One turning vector, and how many steps it has turned:
The counts run from 0 to 339.
[15 -28 -9 -23 -8 -31 24 -39 -31 -4 -4 -50 -29 21]	163
[15 -30 -15 -21 -26 -4 41 -18 -35 -4 16 -30 5 19]	333
[20 -1 38 -5 -42 -6 -6 22 -27 5 -14 -45 -28 19]	32
[10 7 -6 17 27 -6 -14 3 36 -34 8 -51 13 -3]	313
[16 -1 -48 -10 29 -4 39 15 35 -19 5 -62 -2 -38]	335
[-36 18 -1 61 -4 13 -15 -25 -21 -9 33 -36 29 -10]	282
[-42 40 11 -5 -12 52 -15 -18 -10 11 -39 -23 11 18]	74
[-19 60 8 -20 29 -21 -18 39 14 6 -7 -4 34 -6]	61
[55 26 2 17 30 -26 -2 24 -19 3 9 -29 33 37]	59
[-32 4 -20 -34 -71 -25 10 -13 -36 6 1 -31 -28 -3]	167
[9 3 32 47 11 2 -10 16 -44 -6 17 -3 61 10]	68
[10 17 55 -13 43 -19 12 14 2 28 0 -39 9 11]	71
[21 10 11 10 45 28 29 23 20 16 14 -36 -11 -4]	82
[-47 10 54 29 -13 -14 -22 -6 -19 -2 30 -10 18 -2]	111
[9 -23 39 22 -29 -4 26 -8 -2 31 25 -36 -22 25]	285
[-16 -31 -1 -33 -37 7 22 -23 15 -28 -2 -21 61 -7]	310
[-30 13 -23 -57 5 -5 22 2 27 -9 -14 -29 2 -31]	336
[-1 4 -21 3 -28 41 -35 -4 -34 -23 -27 -38 1 -7]	30
[18 -33 16 12 -20 -26 8 18 -17 -1 16 -42 -36 -18]	159
[-3 -37 -1 45 -15 -1 11 -21 -24 -26 13 -27 32 -26]	321
[39 -25 -10 -8 -40 -18 21 35 -7 23 31 -9 -14 6]	10
[-1 13 32 3 22 16 7 -1 42 -12 -10 -47 13 20]	279
[-29 -27 4 -35 1 38 49 -27 13 -5 8 -29 46 -9]	288
[-46 34 -3 -38 -24 8 5 11 -49 18 -3 -17 -10 -12]	40
[-43 27 -13 -6 -1 6 9 -16 27 11 11 -20 -17 -28]	292
[2 29 -46 -7 2 25 3 -34 52 -20 6 -11 -9 14]	130
[42 4 -28 -46 10 -15 29 -4 26 1 -24 -31 -16 4]	175
[-28 55 -1 11 43 21 -19 -22 -19 -4 -12 -24 19 11]	73
[18 43 21 6 2 -13 18 -3 -9 43 0 -38 -41 46]	246
[-22 17 24 -18 18 31 47 4 31 32 11 -6 22 -27]	253
[-55 16 -19 20 -36 -28 9 1 4 2 49 -16 -9 -34]	133
[-38 61 26 20 -16 -36 -2 13 -13 33 43 -9 -5 9]	259
[32 -1 -7 8 -44 -41 -6 57 10 -7 25 -27 2 5]	181
[-11 -21 10 -25 -25 -25 35 36 -4 2 19 -31 2 -59]	171
[29 -9 23 -12 -12 6 12 -12 -45 27 25 -32 21 35]	80
[7 -10 -15 24 -24 -2 6 31 -11 -17 27 -38 -21 -39]	330
[-17 14 -38 -13 18 12 -17 -3 13 -28 -15 -49 -42 -48]	165
[36 -5 -21 1 -14 -40 25 43 1 -10 29 -12 -3 -35]	11
[5 -13 12 -7 -66 11 -7 36 -31 -5 -57 -30 2 27]	31
[-8 7 -23 44 -11 22 29 8 -35 25 42 0 34 10]	90
[-28 -13 32 13 -59 31 14 -3 19 14 -16 -34 2 29]	284
[3 19 27 -29 12 -42 -23 30 1 3 -36 -37 -15 14]	27
[11 10 25 60 -28 -2 0 2 2 -1 19 -26 24 41]	273
[-29 11 16 3 -8 -59 2 3 8 -14 9 -65 -18 -9]	154
[21 -12 -31 -28 -53 5 16 10 -2 -6 -10 -8 -4 7]	9
[-35 23 -1 -40 3 -22 -17 8 -2 -16 -30 -14 27 -22]	188
[-22 27 27 16 -32 15 -15 3 45 -10 -19 -43 2 22]	109
[-14 -35 5 -3 -71 23 -8 -17 -9 -31 -17 -43 -4 7]	157
[-10 23 -6 -49 -20 -4 9 13 21 5 -24 -54 -42 -26]	5
[5 27 9 -8 -32 -13 -5 -18 37 27 0 1 12 59]	97
[9 -20 14 -18 9 4 22 0 22 -1 -24 -50 8 14]	323
[25 25 6 -9 -12 -35 -4 27 4 10 -19 -15 -11 62]	224
[1 14 -30 10 -60 20 12 19 -17 -26 0 -10 10 -26]	8
[23 -18 -7 38 -9 16 41 -7 16 -4 18 -21 0 9]	125
[18 -18 65 19 16 -11 33 5 10 24 23 -32 -12 0]	115
[-7 -9 -20 17 21 -28 32 4 21 -39 45 -6 23 -39]	138
[-13 5 4 19 13 24 -3 25 -32 -4 -7 -40 35 -54]	34
[-2 -8 20 29 -12 -33 -4 41 13 -14 43 -5 15 -12]	308
[-16 -18 -27 -7 -21 34 6 21 -14 -16 19 -22 13 -47]	331
[26 38 4 44 -16 -4 -36 14 1 -4 -15 -32 26 50]	64
[-1 53 -16 -22 16 -44 2 27 -9 4 32 -1 -13 -6]	50
[-9 -14 -12 -29 -26 11 25 19 -11 -36 -25 -8 62 -23]	183
[28 -2 9 39 9 -5 -21 54 -36 11 26 -25 0 -22]	33
[-20 22 -7 -10 -8 -73 0 -1 22 -17 42 -21 -17 -2]	303
[5 -31 19 -12 -21 -37 30 -36 -11 -24 -3 -10 42 42]	311
[-23 -18 -1 -15 -35 -34 60 4 3 20 44 -15 28 -39]	298
[-2 24 3 5 -5 15 -9 68 -10 -19 31 15 49 -17]	56
[-8 0 23 -20 -32 -5 42 31 29 13 13 -21 1 -20]	297
[-29 0 39 -27 18 -3 -11 16 58 -6 22 -10 52 -16]	105
[16 -5 5 28 32 6 19 -42 13 -23 -11 -39 32 37]	278
[-31 -12 -26 9 -16 14 -13 -20 -11 -34 -3 -24 3 -14]	156
[17 -47 27 -3 -43 -7 0 2 -1 15 -21 -43 -20 16]	158
[-13 37 7 -12 28 -45 -10 -16 -24 1 -1 -20 42 28]	233
[10 -2 -71 -6 -7 5 16 -29 -11 -22 5 -32 -2 12]	3
[-10 35 39 -9 -18 3 -14 39 18 30 -26 -33 -17 22]	236
[12 29 -11 23 41 12 12 -10 34 -10 23 -36 -26 -5]	291
[-34 57 10 -38 27 18 21 1 27 17 7 -43 10 -16]	83
[12 45 -40 21 5 20 3 -30 -2 -2 10 -28 26 48]	256
[24 0 -58 6 -7 2 36 -16 -24 -23 15 -18 14 -16]	173
[-25 1 -38 -9 -31 43 -7 -27 13 -33 -23 -32 -17 0]	327
[-13 22 -25 3 -6 -1 15 23 -60 -2 33 14 23 -14]	216
[-3 1 10 -3 -38 -8 7 8 -34 4 -2 6 52 46]	228
[-14 43 -2 50 -18 -18 -2 30 49 -6 31 -8 4 -1]	99
[38 -11 -45 -20 -13 16 32 6 16 -26 -18 -38 18 -3]	174
[54 -8 25 50 -4 -2 17 12 35 -19 37 2 37 27]	103
[-27 10 46 -9 0 -17 8 -14 36 18 -4 -37 -18 18]	280
[23 14 -38 -26 -19 3 25 -20 28 -23 -17 -40 -28 7]	4
[9 -12 -27 -56 -9 -46 19 0 -17 -10 -36 -14 26 48]	14
[-31 19 51 13 -24 -34 -19 26 -29 20 11 -2 -11 -3]	237
[-2 10 14 -37 -11 -28 21 -28 7 4 -11 -7 48 50]	267
[5 4 -9 -10 -56 -55 -18 13 -50 -27 -20 0 7 26]	19
[-9 -23 25 -17 -23 -9 -19 55 -17 5 15 -26 8 -18]	193
[8 12 18 21 26 13 6 27 62 -4 16 -8 34 -2]	104
[44 11 -14 -28 33 -21 6 -4 -38 16 -3 -57 -31 25]	37
[-7 30 -13 -23 -4 -7 -23 39 18 -34 -21 -18 -13 -15]	17
[-22 27 -28 -23 -14 -66 7 23 -16 2 16 -22 -40 -21]	6
[-16 19 -40 -6 -41 -18 0 22 -36 -29 11 -20 -8 -22]	7
[-16 30 -27 -62 10 4 16 4 -18 16 -18 -15 13 -13]	210
[10 -11 29 10 -19 -18 33 22 13 45 34 1 19 27]	263
[-14 17 -11 -15 -11 7 -13 -10 -28 -12 -39 -43 -20 25]	201
[2 -34 6 12 -43 -8 40 -30 -25 2 47 -24 -7 21]	124
[-14 37 31 -4 -46 13 27 30 13 39 32 -12 -15 -5]	88
[-9 60 14 12 2 16 -21 6 27 -26 -21 -37 3 33]	235
[41 15 -29 -25 -8 26 24 37 15 4 -3 2 35 15]	218
[3 -52 4 33 19 11 5 31 -14 -10 15 -33 1 -55]	160
[-17 -30 22 6 -20 -32 22 10 -20 -11 15 -14 9 -39]	320
[-49 -4 15 4 -39 2 36 -28 -16 14 35 -17 12 14]	123
[51 -33 -31 14 7 -24 31 -11 -15 2 29 -45 -17 -2]	334
[25 2 30 39 0 17 4 18 54 -5 -3 -28 28 18]	274
[-11 13 -32 5 45 -27 -30 12 -23 -9 -14 -41 15 -26]	199
[34 12 3 -35 -13 -11 29 1 -13 8 -12 3 61 44]	58
[10 32 41 21 -6 -3 -17 38 -14 34 23 -21 -52 28]	76
[27 -22 6 12 1 -58 13 7 31 -24 10 -38 13 43]	312
[-39 13 -44 9 6 15 -10 -29 -27 -43 -6 -49 16 -43]	326
[15 15 20 22 -9 -14 -17 42 -42 24 -6 -42 -40 2]	203
[55 15 17 22 25 19 -6 33 9 -16 -12 -32 28 17]	230
[-22 43 -14 -19 -7 3 27 -34 24 -6 -6 -10 38 27]	96
[16 -13 26 -22 -13 8 -11 67 9 -16 -21 -3 14 -17]	22
[22 14 -6 20 8 -51 -11 -8 25 -26 8 -11 -24 13]	142
[-22 45 -15 -28 20 20 -8 27 3 21 -11 -30 -22 -32]	39
[20 -17 7 -18 -74 -35 -14 37 5 6 -12 -13 -21 31]	180
[18 33 -43 13 -12 4 -10 -22 -39 -11 2 -6 -11 27]	212
[13 5 -21 11 -9 -27 -3 56 0 -25 14 -11 32 -28]	182
[-7 -6 4 -5 -44 6 -1 -15 -15 -1 -19 -39 -46 20]	328
[-28 25 -41 -12 21 18 -24 -13 -29 -31 -42 -32 0 -10]	200
[-7 3 24 -19 21 7 12 49 31 8 -25 -6 41 -21]	231
[-1 -22 19 11 -32 -19 8 4 -8 27 28 -49 -49 8]	329
[15 -12 60 -10 10 24 35 23 -17 37 -10 -46 -1 10]	241
[43 7 -10 21 9 43 18 23 26 39 22 -26 9 0]	252
[-52 15 43 15 14 -28 -11 -20 -2 17 22 -27 -17 3]	281
[43 -22 -4 -5 1 -49 -1 -2 -16 -15 -12 -26 30 32]	185
[6 30 12 -26 29 -53 7 46 -7 19 22 -6 26 -17]	220
[9 -18 32 29 -42 6 -20 18 42 -30 -15 -35 -13 14]	318
[30 -21 -8 24 4 27 -12 8 -45 -40 -16 -23 30 -4]	195
[13 -30 47 2 -8 27 21 -7 20 1 -15 -42 9 22]	114
[7 6 19 -26 36 -32 -1 20 -18 16 -1 -46 -14 -7]	198
[38 1 16 22 34 32 13 -17 -17 28 11 -32 17 33]	81
[12 5 -4 2 -27 45 37 -3 25 12 31 -1 35 20]	91
[-14 5 43 17 -3 -12 -10 32 -44 21 24 -8 29 -13]	67
[32 -36 -9 37 -37 -9 4 6 26 -43 6 -32 12 5]	147
[13 18 6 -30 -34 17 24 51 4 34 -14 -24 0 -35]	44
[5 -30 -5 31 -2 -26 -16 -43 -18 -46 10 -37 43 0]	151
[33 8 31 -15 15 23 5 3 10 7 -27 -42 47 43]	70
[6 50 -11 -27 -59 1 -2 25 -12 11 -14 -3 10 41]	53
[-30 7 5 43 -4 -50 -16 -30 -18 -39 4 -32 -15 -16]	155
[-31 16 -1 45 5 7 -8 3 -61 -11 13 -19 28 -3]	238
[-25 27 11 -33 23 4 54 1 -5 31 30 -8 28 1]	254
[5 -42 -13 -59 -20 -37 20 -4 -15 -22 -26 -24 41 5]	184
[-2 16 -22 26 -3 45 4 51 -24 6 -7 -29 -12 -48]	204
[19 -7 -22 -31 -21 -42 8 -41 30 -16 3 -26 11 46]	141
[-27 48 21 -19 -7 3 7 2 41 25 19 -11 -13 22]	258
[4 -4 24 8 -38 -11 -4 8 -30 31 -10 -47 -36 25]	202
[-25 7 -2 39 21 30 13 -14 7 -1 22 -40 25 -39]	287
[-63 39 11 17 -31 5 6 18 15 -18 17 3 40 -17]	100
[21 -27 36 35 -35 -23 7 -14 -20 9 21 9 52 46]	102
[-37 20 9 -12 -27 -25 25 -4 33 16 20 -14 -26 3]	132
[13 -19 13 1 -60 -13 36 1 41 -3 13 -3 -10 27]	136
[-6 50 -18 34 -3 25 5 -13 31 -7 18 -16 -8 55]	86
[-34 3 -19 7 -52 -13 22 -42 0 9 30 -26 -8 33]	294
[-29 14 -30 23 -64 8 10 -17 28 -34 -2 4 27 17]	305
[8 28 -9 -33 31 39 1 19 20 -2 -10 -52 1 -35]	209
[13 20 -38 17 22 -46 -17 27 30 -23 -3 -43 -10 -8]	16
[-23 36 -28 5 27 -4 18 -7 17 -19 3 -1 51 5]	95
[-3 -21 33 -12 12 -35 27 3 9 -8 -3 -59 -18 -2]	324
[-6 3 2 -35 -21 8 27 21 -9 0 -22 6 70 -6]	57
[-24 13 24 -15 -35 30 -15 35 -22 0 -16 3 44 0]	227
[6 25 25 13 -11 44 -33 44 43 -22 -28 -20 25 21]	65
[-17 -43 11 -41 -12 5 38 -39 -15 -19 -9 -41 15 6]	162
[-38 -8 29 -15 -12 38 16 -3 -41 18 4 1 41 -15]	79
[-3 25 -22 -39 1 -71 13 34 -3 4 10 -12 -23 -27]	176
[-38 16 -35 -49 -27 -42 4 -19 -31 18 -13 -11 -3 -11]	337
[-24 22 27 27 9 63 -6 20 -15 10 -4 -14 4 -35]	78
[-21 15 15 42 15 -43 -7 -52 9 -2 14 -23 30 47]	107
[-12 -15 9 29 -27 55 4 -8 17 -16 -1 -31 47 14]	113
[-13 22 43 2 -25 15 -4 -7 -17 18 -15 -24 -1 30]	75
[43 32 6 12 -40 -13 -1 45 -19 24 16 7 -17 32]	54
[13 -19 3 27 16 36 62 8 52 0 18 -37 4 -23]	126
[-30 -16 2 -9 -5 19 23 -58 25 -15 -15 -42 15 4]	118
[-21 -6 -27 3 -60 21 27 -9 28 -32 7 1 23 19]	135
[-47 30 16 -24 -47 48 19 -5 -20 22 10 -1 22 2]	249
[-16 -15 0 22 24 -46 3 -14 -16 -10 18 -43 -12 -42]	325
[-7 45 -10 10 -33 39 10 14 36 25 -2 -22 -2 26]	87
[-26 22 -21 23 -1 -20 -15 5 43 -38 6 -12 -10 -15]	143
[0 -12 2 21 -28 -29 -1 33 -68 -6 4 -16 31 -21]	194
[-8 2 18 27 19 -24 12 -53 -11 -9 16 -36 47 22]	277
[-7 40 -9 -28 -23 25 5 35 18 14 -3 -20 -24 -5]	214
[-10 18 68 5 -20 13 -10 55 5 17 -2 -14 4 11]	66
[30 28 -19 -68 12 18 30 40 5 15 -30 -27 17 9]	48
[-38 29 10 -17 11 -1 30 -29 -15 42 10 -12 7 12]	84
[36 -13 4 -10 19 28 -7 6 1 -11 -49 -48 30 8]	196
[1 -18 0 -39 -16 20 26 -5 -68 24 -1 -26 22 10]	206
[-67 13 11 6 -21 40 9 6 -1 -1 11 -28 -1 -20]	122
[3 -20 -26 -8 -9 -39 26 -13 -37 -7 23 -11 17 -37]	172
[-5 24 24 -14 10 -70 -31 6 -13 -5 -10 -31 -10 -13]	28
[30 31 -48 5 -15 36 10 30 -31 -13 6 0 44 13]	217
[52 18 -27 10 28 1 19 31 -15 16 4 -61 -22 -1]	208
[-14 -7 42 44 -5 -10 19 11 -8 25 50 -44 2 -23]	286
[20 34 -18 28 9 1 -34 -8 -37 -20 -9 -16 16 53]	234
[16 -15 32 -1 -8 49 9 21 -14 15 -19 -25 18 26]	240
[2 44 1 41 -1 -36 -34 54 14 -1 18 -23 -17 14]	225
[0 34 3 13 35 6 16 -3 21 -25 36 9 65 -19]	265
[-21 18 7 19 -18 -19 11 26 -30 28 49 -9 24 -18]	89
[0 -19 33 -35 17 -13 37 -54 -13 26 15 -48 -3 21]	289
[24 30 -17 13 44 15 -4 31 -7 11 -26 -49 -28 1]	38
[-18 30 1 -36 -34 -33 25 55 -20 26 6 -6 4 -28]	215
[41 -2 -21 -24 -11 -62 0 13 2 -16 -9 -13 -4 32]	15
[11 15 -34 54 -49 10 23 -19 -1 -4 40 -18 -16 32]	295
[-23 -31 35 6 -55 -11 13 27 24 0 -7 -32 2 -26]	319
[2 11 -6 -11 -15 -12 19 -16 67 -13 -10 -23 4 7]	301
[17 -24 -2 45 -28 -19 -15 -12 15 -52 -16 -35 -6 27]	317
[-1 12 23 63 -10 23 10 24 -8 12 27 -29 -18 -5]	77
[-4 54 -42 5 26 -29 5 12 -13 -6 11 0 48 -33]	221
[-9 22 -13 14 -53 46 10 -1 18 -27 22 20 16 27]	261
[27 42 -1 3 46 -7 3 26 31 -18 -18 -20 30 -1]	60
[-33 -34 16 10 2 -48 15 -20 -31 -21 12 -27 44 -16]	150
[-19 -20 -25 10 -13 -42 27 -22 -5 -5 56 -4 40 -4]	299
[-26 26 6 -11 18 49 8 -38 -21 -8 -32 -38 47 -1]	244
[-53 -9 17 -13 -31 -49 18 -13 10 -30 -14 -28 19 9]	315
[-35 -5 9 23 -31 39 11 -44 -7 -15 0 -25 16 13]	283
[-37 13 7 6 42 21 10 -39 24 -23 15 -52 30 -23]	117
[-17 -13 -6 -49 -10 -22 42 9 -11 21 8 -32 -5 -55]	1
[-40 19 21 -16 -62 -11 16 3 6 6 5 1 58 18]	101
[36 13 -32 10 29 -42 -10 31 19 -28 -4 -25 23 14]	186
[27 27 -51 28 -41 1 -13 -4 19 -30 2 -35 -28 5]	339
[29 -1 22 -48 29 -7 8 7 -8 11 -40 -32 -10 4]	197
[9 9 6 -19 0 20 47 14 35 34 1 -1 33 45]	92
[-12 7 -33 -1 3 0 12 -2 29 -26 20 -14 44 -35]	139
[20 3 -17 25 -26 10 -39 30 5 -49 -23 -28 -7 22]	191
[32 -17 -22 25 -30 -20 -13 8 -41 -17 2 0 9 31]	20
[4 35 -18 -18 33 -17 -16 27 33 -45 -35 -41 -8 -18]	187
[8 9 28 39 15 -30 26 46 12 16 49 0 48 -3]	264
[-80 25 -7 -16 -26 -6 3 -29 11 16 7 -22 -22 -6]	293
[-15 57 -30 23 8 -6 20 -42 -33 27 19 -20 0 44]	85
[-4 -3 -3 8 -24 44 36 52 21 -4 7 -35 -1 -20]	170
[-10 -7 12 -30 -10 -47 -2 40 -8 -23 -20 -5 40 -24]	23
[-14 -18 14 -35 -6 -17 -8 -3 54 -26 -43 -54 -22 9]	153
[-31 -9 3 -11 7 -14 -16 -6 54 -19 -12 -34 8 -33]	314
[-5 0 22 -20 5 2 10 -47 10 10 2 -57 -12 46]	119
[-3 61 -38 3 11 9 -8 14 -24 -26 2 11 24 -17]	51
[30 11 37 19 49 -4 15 23 -30 26 1 -37 17 -7]	242
[-1 -5 -52 12 -62 -8 9 -25 -35 -13 -4 -22 -25 20]	168
[7 15 -11 35 4 1 -11 -30 28 -40 -17 -33 6 52]	108
[-7 17 27 11 40 -28 -23 3 -24 -1 7 -47 8 -13]	72
[-44 21 -41 38 -21 -19 4 -19 36 -31 13 -15 23 -4]	304
[28 -21 -33 7 -1 18 33 -31 17 -30 30 -7 30 7]	300
[19 52 -20 -8 7 27 7 10 46 11 5 -14 -9 38]	257
[-28 37 3 11 27 -37 8 14 9 5 53 7 31 -5]	94
[-16 3 -32 5 10 0 37 -49 -12 -9 31 -14 -1 16]	129
[-67 7 30 -2 -24 -1 -18 -1 -5 -2 0 10 29 10]	271
[-34 45 -6 17 3 48 -7 34 -11 7 7 -12 13 -26]	248
[11 -18 1 -6 8 8 3 -17 36 -32 -22 -34 4 16]	152
[22 26 20 -14 -50 29 40 15 39 14 -24 8 39 26]	262
[34 14 -36 15 14 -28 16 -14 13 -9 16 -61 -43 8]	164
[-10 16 9 -14 -50 8 28 4 -52 37 26 -6 14 30]	250
[-11 45 -1 17 -5 -43 -24 -8 -54 -5 2 3 20 60]	63
[19 13 -39 29 -34 22 -2 12 -29 2 7 -24 -9 31]	42
[-11 40 -15 2 -27 -5 -27 61 1 -18 6 8 14 -29]	226
[33 -16 2 -29 0 -9 5 -20 -37 17 -15 -28 15 37]	36
[-28 7 10 67 -33 3 -10 -25 -19 -13 12 -10 25 -3]	112
[35 -6 -21 7 19 4 -13 -8 -10 -30 -18 -39 36 31]	25
[-28 19 -61 0 -30 13 -18 10 -18 -41 -12 -23 25 -5]	178
[8 35 -7 -50 8 -27 24 31 9 19 -6 -18 -17 28]	49
[-8 31 -8 47 12 -18 -14 8 41 -12 15 -17 -20 29]	269
[-2 -21 -15 -37 -2 24 46 33 31 1 8 -17 -18 -45]	0
[-58 3 24 -25 21 -46 15 -18 0 11 12 -8 52 12]	106
[13 2 6 43 11 -12 -5 -23 19 10 26 -53 -29 14]	120
[-14 21 -21 -25 16 -27 31 -25 -38 29 30 -4 32 28]	255
[-9 57 -43 -6 2 10 -9 0 4 -7 -33 6 43 7]	222
[-5 -7 24 38 48 -7 27 -16 10 -9 31 -34 8 -30]	116
[-24 28 -59 6 7 -61 -20 11 -3 -26 20 -15 10 -30]	177
[17 -8 -38 27 -35 19 12 23 9 -17 24 -39 -24 -1]	169
[14 -28 23 4 -17 4 10 29 56 -22 -2 -26 24 -12]	148
[19 1 -13 20 -24 -39 -52 1 -44 -43 -11 -17 0 45]	190
[24 -5 -11 -29 9 0 -5 16 26 -10 -43 -47 29 8]	26
[-22 14 -3 16 50 27 -8 3 -21 21 12 -38 42 -23]	243
[-1 -3 -33 -38 -10 -7 30 1 -4 -35 -20 -18 29 -29]	13
[22 56 -35 -4 -14 34 -3 31 9 12 -13 -21 -26 19]	213
[-41 -12 1 -7 -48 -43 -16 -9 -3 -28 -18 -3 28 12]	145
[-40 -4 3 -38 -1 5 55 -8 28 3 10 -14 30 -25]	127
